In the rows, zero is written as 128.
Named turns come first, each shown by rows before and after it. Which turns, in which order, take the first row of each pair that follows to the second? Write the first one first, as in the answered first pair.
turn q456:
[130 132 146 122 118 152 127 141 129 122 135 124 136 141 114 172 134 119
 113 140 125 112 127 118 108 139 133 155 143 139 125 134 124 114] |-> [134 121 148 123 114 147 120 134 129 153 137 126 152 145 125 137 140 143
 108 129 115 119 133 114 127 137 123 138 153 132 104 119  99 137]
[151 127 138 141 119 107 162  80 118 124 127 148  90 127 171  82 137 210
 131 108  98 181 127 167 192 167 138 129 103 120 165 141 145 125] |-> [146 135 140 142 125 114 160  85 117  93 122 144  71 128 157 120 133 183
 137 121 103 170 125 170 170 166 157 157  90 128 182 163 178  98]
[141 130 107 154 101 129 113 131 134 206 116 164 160 126 152  77 149 151
 122 138 122 139 147 136 180 170  85 118 136 145  75  84  77 173] |-> [129 129 118 147 139 120  91 123  98 149 112 170  83  49 195  66 128 129
 149 134 142 111 142 176 181 154 135  98 118  95 118 102 116 123]
[109  76 143  93 181  86 104 203 174 171 144  85 142  92  91 127  93  96
 128 109 132 116  97 108 120 137 154 128 183 124 139 152  90 148] |-> [105  74 142  93 184  86 104 203 169 163 142  83 136  87  92 127  91  95
 131 108 133 111  94 114 117 130 162 126 181 114 145 157  94 138]
turn q746:
[146 189 134 145 111 160 172 130 117 131 142 121 173 161 138 137 176 180
 117 145 124 183 116 138 106 157  94 161  82 125 100  88 152 165] |-> [147 184 133 144 116 153 166 122 107 140 140 126 163 140 158 107 172 194
 121 138 125 181 118 150 123 153 102 137  80 104 101  78 140 169]
[138 147  94 130 104 115 150 125 133 109 117 114  98 163 123 165 120 121
 135 124 109 141 110 153 105 125 110 155 108  93 134 129  93 120] |-> [138 146 103 128 102 112 150 119 124 105 115 120  93 155 137 153 121 131
 136 118 106 145 111 160 111 128 110 148 107  84 137 124  88 122]
[162 118 130 130 137 137 192 128  87 124 106 178 124 140 172 103 143 174
 128 102 116 172 124 125 132 141 116 139 115 118 137 139  86 156] |-> [158 109 128 123 142 129 169 131  92 138 108 177 119 117 182  76 134 162
 124  90 117 161 125 122 137 129 119 117 130 106 137 127  73 161]
[163 184 120 119 130  99 138 134 135 133 143 116 129 105 110 149 108 142
 171 147 121 104 106 116 133  77 116 174 149 100 132  93 133 153] |-> [165 188 122 123 134  94 137 134 128 134 143 118 126 103 116 146 106 143
 176 145 126 103 103 119 131  78 118 173 149  98 131  89 130 156]
turn q556:
[127 106 127 124 136 112 105 124 107 131 111 154 110  68 169  71 106 147
 129 116 133 120 125 140 154 117 112  82 126 101 134 109 117 130] |-> [137 107 125 127 119 113 118 122 114 159 111 155 141 104 154  71 117 168
 119 119 119 139 122 127 164 126  86  90 127 121 111 104  95 153]
[121 139 127 137 141 148 133 126 111  89 126 144  91 110 135 167 125 126
 154 139 146 133 131 130 131 134 135 139 115 144 158 160 151 106] |-> [123 128 130 131 144 139 125 125 100  99 125 149  81  93 155 136 123 130
 156 132 150 127 132 137 144 127 140 122 117 126 156 149 140 110]
[116 142 131 115 135 129 137  88 109 161 111  97 136  90 116 120 127  93
 143 109 155  98 118 136 127 110 156 113 150 150 107 109 123 133] |-> [115 142 131 115 132 129 136  88 108 171 111 100 143  96 110 116 129  98
 141 106 150 100 121 133 134 109 148 114 149 151 101 103 116 136]
[143 116  92 115 111 128 119 158 104 130 129 120 105  93 191  98 127 135
 188  97 146 131 118 163 138 144 149 100 130  79 141 130 103 138] |-> [152 115  91 120  95 131 127 151 109 153 129 120 136 117 180  91 139 155
 177 101 131 149 123 151 148 154 126  94 131  92 124 119  83 167]
Then:
(two turns a pair)
[120 146 100 119 134 138 123  93 112  79 102 126  98 117 151 128 143 159
 171 114 130 153 131 105 155 142 131 137  91 147 120 163 134 109] |-> [124 142  99 120 120 142 134  99 121 107 105 125 128 142 136 124 153 166
 160 114 119 169 130  88 161 153 107 141 102 168 100 150 116 135] : q456 q456
[136 117 134 138 137 117 128 145 153 164 142 105 125 111 134 111  96 126
 119 109 100 134 132  87 150 112 123 120 132 135 123 113  98 176] |-> [127 127 134 133 153 126 131 147 149 115 142 107  87  94 128 158  88  97
 134 121 115 116 125 102 125 112 149 153 120 133 154 141 144 132] : q456 q456
[105 134 138 139 110 133 121 141 166 139 116  95 140 132 111 108 113 123
  92 143 129 141 100 140 109 102 116 155 137 159 127 102 126 123] |-> [105 129 140 141 106 131 126 130 149 150 114 105 144 129 131  81 116 152
  95 136 129 153 106 147 128 103 114 139 133 148 121  94 111 138] : q746 q456
[116 132 136 127 120 120 136 123 105 126 132 125 134 133 132 120 122 163
 122 133 114 139 143 130 122 137 122  95 112 117 121 125 144 136] |-> [118 136 138 132 117 126 142 125 108 122 134 120 134 143 120 139 124 159
 123 140 110 143 137 125 113 136 118 114 110 130 119 127 151 133] : q556 q556
[107 165 146 170 119 139 100 153  75  87 117  98 119 125 153 134 114 141
 102 112  93 109 107 144 153 103 138 115 108 116 116 153 151 134] |-> [113 173 143 172 114 144 112 152  77  87 114  97 127 140 143 152 122 148
 100 117  86 113 109 140 153 110 129 130 106 125 115 155 155 137] : q456 q746
[141 120 138 127 160  67 177 131  96 149 140 129 154 142 122  74  94 153
 154  78  93 156  84 104 129 113  97 131 110 134  79 116  99 111] |-> [130 133 135 126 176  80 181 138  94  94 141 128 117 122 120 124  90 118
 169  94 107 133  79 121 102 104 129 167  96 132 116 144 148  64] : q456 q456
[124 121 115 118 118  98  93 150 134 119 129 160 130  84 156  87 126 137
 143  96 131 116 162 139 124 114 137  88 141  99 146 156 113 118] |-> [112 121 112 119 118 102  90 166 160 109 135 145 132 105 121 133 127  95
 135 113 135 101 158 129  90 113 143 116 147 126 152 171 138  98] : q746 q456
[ 97 157 128 107 105 140 146 161 128  76 178  97 126 105  85 148 170  13
 135 110 123 119 106  92  60 148 157 126 126 133 124 161 147  88] |-> [100 140 132  95 120 125 120 147 107  97 175 111 104  48 134  72 161  34
 138  79 122 117 104 112  94 136 167  63 134  84 121 138 116 102] : q556 q556
[168 126 105 139 146 139 156 170 151 108 133 124 106 147  67 158 111  88
 162 141 105 120 137 127  93  79 128 150 148 128 140 151 148  89] |-> [177 107 107 133 136 130 136 158 143 166 133 132 128 129 104  68 112 132
 155 111  91 137 140 120 144  81 110  85 164 101 109 107  85 138] : q456 q456
